Small tables with named rows and columns. After each table, cells are looked up by row and column.

dovubas
cols = vevem, lam, nafipus, fet, lilat, vip
tet: [-47913, 18443, -11784, -57842, -34698, -37045]
lutu: [-4810, -5984, -6640, -6054, -5456, -5773]
kesubib: [-43173, 34431, 16260, -73951, -24417, 708]
vuda: [55231, -19968, 11220, 70662, 35248, 29292]
lev: [1693, -2991, -10807, -1189, -7456, -11773]
ninug: [-621, -6023, -12174, -3967, -14401, -7441]
miku: [-5316, -4734, -6184, -5637, -6275, -5387]
norazug: [4142, -4298, -7159, -555, -5953, -10781]
lobalo: [-42709, 21400, 1092, -56363, -25228, -14925]
nives: [-28978, 9586, 8806, -45680, -6720, 6098]
ven: [-6811, -6935, -4886, -6999, -4701, -2474]
gisugi: [-6329, -4576, -4935, -5135, -6022, -5575]
pumoka: [92451, -5690, 8139, 35166, -27382, -21358]
kabis: [-6033, -5074, -3981, -5553, -5415, -6049]

ven, vip: -2474
tet, lilat: -34698
ninug, nafipus: -12174
lobalo, nafipus: 1092
miku, lam: -4734
ninug, fet: -3967
norazug, lilat: -5953
gisugi, fet: -5135
pumoka, vip: -21358
pumoka, fet: 35166
pumoka, vevem: 92451
ven, lilat: -4701
ven, nafipus: -4886
lev, lam: -2991
vuda, lam: -19968
ven, vevem: -6811
nives, vip: 6098
lev, vevem: 1693
lobalo, fet: -56363
vuda, nafipus: 11220

nived =
	mis	let	kodom	netozi
zil	51.73	52.77	51.23	52.32
manafi	37.87	40.94	49.03	39.77
zuket	53.41	44.75	51.54	52.06
duzute	52.16	52.27	52.08	52.09
zomoru	77.29	34.52	42.75	65.05
mavak	52.13	52.19	52.21	51.91
rivobal	51.24	50.72	51.64	51.01
kat	50.97	50.50	51.65	50.83
telared	53.78	54.32	52.44	52.33
pasevo	55.30	55.32	56.99	54.62
mosum	56.13	55.78	58.00	55.87
vomuzak	22.70	60.34	46.49	26.12

kodom of zil = 51.23
netozi of duzute = 52.09
kodom of telared = 52.44
kodom of pasevo = 56.99
kodom of mavak = 52.21
netozi of mavak = 51.91
kodom of vomuzak = 46.49

pifas =
|  | radige | som | katadav | nolu | dak | ropizep | saku | nem | lud | fomizu |
|---|---|---|---|---|---|---|---|---|---|---|
| lekopi | 43.24 | 25.14 | -67.38 | -47.02 | 63.07 | -32.74 | 2.17 | -93.49 | -62.20 | 6.67 |
| bolep | 21.95 | 59.63 | -77.24 | -64.59 | -29.27 | 11.23 | -12.18 | -82.30 | -43.58 | -0.15 |
| rap | -13.80 | 45.27 | -67.57 | -76.56 | 12.32 | 11.20 | -5.36 | -49.40 | -55.46 | 16.23 |
| rilon | 8.79 | 34.53 | -26.18 | -88.91 | 8.02 | 7.60 | -7.49 | -39.18 | -78.20 | 25.84 |
| nesolim | -18.46 | 11.14 | -59.40 | -71.34 | -20.30 | -41.13 | -10.29 | -37.23 | -61.33 | 3.24 |
| vezu | 37.37 | 24.44 | -57.22 | -38.44 | 13.77 | -19.27 | 12.60 | -97.03 | -49.04 | 3.97 |
| podovi | -8.44 | 8.51 | -56.46 | -74.19 | -12.42 | -28.12 | -6.45 | -55.66 | -68.45 | 27.86 |
| dutulis | -33.98 | 29.69 | -36.25 | -79.76 | 20.79 | -6.50 | -7.71 | -34.64 | -46.21 | -4.71 |
| vekufev | 28.68 | 47.89 | -63.36 | -78.31 | 59.43 | 32.46 | 5.23 | -71.41 | -62.07 | 17.98 |
| dob | -25.17 | 22.04 | -66.54 | -40.15 | 52.11 | -47.47 | -21.46 | -42.88 | -41.60 | 15.20 |

rap, katadav: -67.57
bolep, dak: -29.27
vezu, nem: -97.03
podovi, lud: -68.45
nesolim, fomizu: 3.24
vekufev, fomizu: 17.98
vezu, ropizep: -19.27
dutulis, radige: -33.98
lekopi, som: 25.14
dutulis, katadav: -36.25
dob, saku: -21.46
vezu, lud: -49.04
vezu, nolu: -38.44
nesolim, saku: -10.29
bolep, fomizu: -0.15
dob, ropizep: -47.47
dob, fomizu: 15.20
dutulis, saku: -7.71
vekufev, ropizep: 32.46
Which row has the largest radige? lekopi

